(in the rows, 128 means zero)
The rows of R fall into a few groups, and each row is roughly a mix of its group's hidden directions; one row fits no group.
R, 93 rows:
[[123 105 124  97 100 170 111 155 112  99 132]
 [ 89 104 127 124 152 147 114 169 121 161 115]
 [ 81 106  96 110 118 115 119 123 106 114 163]
 [101 158  97 149 106 162 112 131 145 134 159]
 [130  69 128 145 132  93 132 106 133 120 102]
 [120 128 128 151 146  87 113 118 161 175 116]
 [122 125 163 159 139  95 149  94 112 110 102]
 [120 148  92 122 108 123 143 112 107 115 182]
 [180 132 146 141 143 150 108 102 152 111 108]
 [ 89 151 145 126 132 150  95 133  87 127 104]
 [137 109 153 184 122 115 132 115 159 121 102]
 [ 85 122 103 102  93 119 141 127 122 109 163]
 [142  78 108 107  97 140 121 157 155 133 137]
 [129  90  76 118 144 129 115 104 112 134 101]
 [172 160 100 124 133 163 144 140 134 154 118]
 [115 150 100 140 138 145 103  98 111 121  79]
 [145 125 157 116 110 128 169 127 138 140  75]
 [161 152 115 143  99 169 146 152 105 112 136]
 [154 142 154 175 145 105 155 104 132 109 124]
 [140 151 132 145 111  65 142 110 119 117 145]
 [109 129 119 105 108 159  76 163 131 129 134]
 [152 107 159 170 137 104 157 108 133 108 113]
 [107 165  97 113 111  92 111 125 146 161 133]
 [120  90  69 137 106 111 131 114 139 139 129]
 [ 70 118 108 114 124 114 126 153 112 142 157]
 [ 82 126 136  88 111 123 165 136 127 154 119]
 [161 152 138 127 151 129 135 117 113 127  68]
 [105 109 151 144 148  80 121 102 146 145 104]
 [155 126 132 113  99 106 128 130 168 170 103]
 [121 102 117  93  94 166 120 153 107 106 128]
 [127 144 150 171 152 123  84 138 156 144 123]
 [135  95  86 159 114 102 141 106 139 128 100]
 [117 156 122 121 101 167  90 162 108 118 127]
 [150 133 152  80 161 133 119 130 102 137  99]
 [122 128 156 159 159  82 131  97 146 130 114]
 [103 172 130  92 132 122 127 132  85 105 129]
 [118 130 142 133 120  66 102 111 149 103 135]
 [105 123 104  94 119 185 142 127 123 130 149]
 [136  95 158 139 123 106 159 105 121  84 116]
 [173 119 105 169 132 152 106 132 116 102 133]
 [139 138 139  75 151 159 102 139 117 154 128]
 [ 84 141 141  88 119 108 160 126 131 158 129]
 [ 84  98 151 111 151 104 104 109 128 136 106]
 [102 158 114  73 120 138 102 132 110 140 143]
 [138  98 120 137 107  97 170 144 139 123 167]
 [181 148 146 164 146 105 117 112 132 124 113]
 [163 133 151  97 157 162 111 138 131 158 113]
 [105 115 111 126 119 125 147 145 116 110 192]
 [129 122  91 169 107 112 168 129 131 109 151]
 [ 81 109  95 112 105 129 124 144 117 110 162]
 [132 122 130 135 107 156 161 129  73 124 100]
 [117 100 129  97 119 174 109 121 159 103 113]
 [176 134 112 111 134 129 138 124 136 160  81]
 [122 129 113 106  85 162  99 164 117 113 132]
 [164 140 144 157 131 168 147 139 106  95 135]
 [112  72 148 133 143 103 137 125 113 100 151]
 [ 93 132 132 114 171 109  97 114 144 162 128]
 [108 138 126 122 124  99 162 137  92  88 157]
 [138 119 149 183 131 126  99 145 150 151 108]
 [ 94 127 131 107 168  93 128  95 136 153 124]
 [122 126  66 114 125 142 167 143 128 114 123]
 [135  92 113 146 118 140 101 116 171 163 113]
 [161 138 102 138 103 147 177 134 102 142 126]
 [ 78 137 117 106 124 140  78 112 117 129 126]
 [119 129 157 116 112  75 120 105 159 108 115]
 [136 114 122 154 125  89 160 109 135 169 104]
 [ 84 132 124  95  96  95 146 116 132 119 151]
 [106  92 121  77  97 128 116 136 128 102 130]
 [130  89 167  84 132 102 112 132 135 146 126]
 [107 122 141  95 123 156 167 141 130 161  96]
 [159 147 151 161 137  74 129 122 125 134 112]
 [135  94 134 160 134  99 146 114 141 168  99]
 [126 122 113 148  88  78 148 137 109 103 134]
 [ 95  93 119  98  92 154 134 138 141 104 114]
 [142 109 112 150 129  99 135 128 165 179 122]
 [121 156 118 165  83 103 140 123 159 130 113]
 [122 153 163  96 134 104 130  88 161 134 124]
 [179 145 136 158 164 143 102 113 131 128 129]
 [ 89 104 132  86 128 168 120 135 151 133 119]
 [162 141 119 144 110 137 182 134  96 141 116]
 [107 141  94 107 120 166  97 135 134 152 159]
 [169 133 107 137 107 154 128 100 130  87 147]
 [107 168 122 172 125 163 127 131 126 105 151]
 [ 91 120 104 132  82  98 108 114 152 138 130]
 [122 128 124 139 171 108 146 103 130 181 118]
 [136 175 127 119 136 109 149  93 119 143 167]
 [169  77 102 126 150 131 141 123 132 147 112]
 [113 148 120 102  97 119 184 117 111 140 141]
 [157 119 115 154 167 167 122 114 119 129  95]
 [161 129 145 162 113 105 164 113 131  89 128]
 [132  88 143 135 168 107 160  98 132 145 117]
 [ 92 174 150 104 109 122 119 143 117 115 156]
 [137 127 153 185 139 100 138 115 133 147  99]]
Here is one row of each group, with its name. Which group are the others in?
[163 105 141 164 103 120 169 125 119 108 110]  (37)
[133 105 127 159 155 178 124 135 132 123 165]  (41)
[156 159 121 119 149 173 129  95 130 134 157]  (97)

[131 122 161 178 130  97 104 126 156 122 111]  (37)
[121 154 114 124 161 155 139 135 103 171 159]  (97)
[101 109 104 155 111 105 153 127 120  98 166]  (41)
[146 174 107 147 143 103 137 120 155 157 148]  (37)
[190 137 146 152 139 140 129 113 137 120  99]  (97)
[124 168 122 160 100 133 112 115 159 143  94]  (41)
[ 91 122 125  94 100 134 174 141 119 147 118]  (97)
[170 162 109 147 131 135 137 101 111 119 165]  (97)
[120  84 164 118 145 121 112 120 145  84 131]  (37)
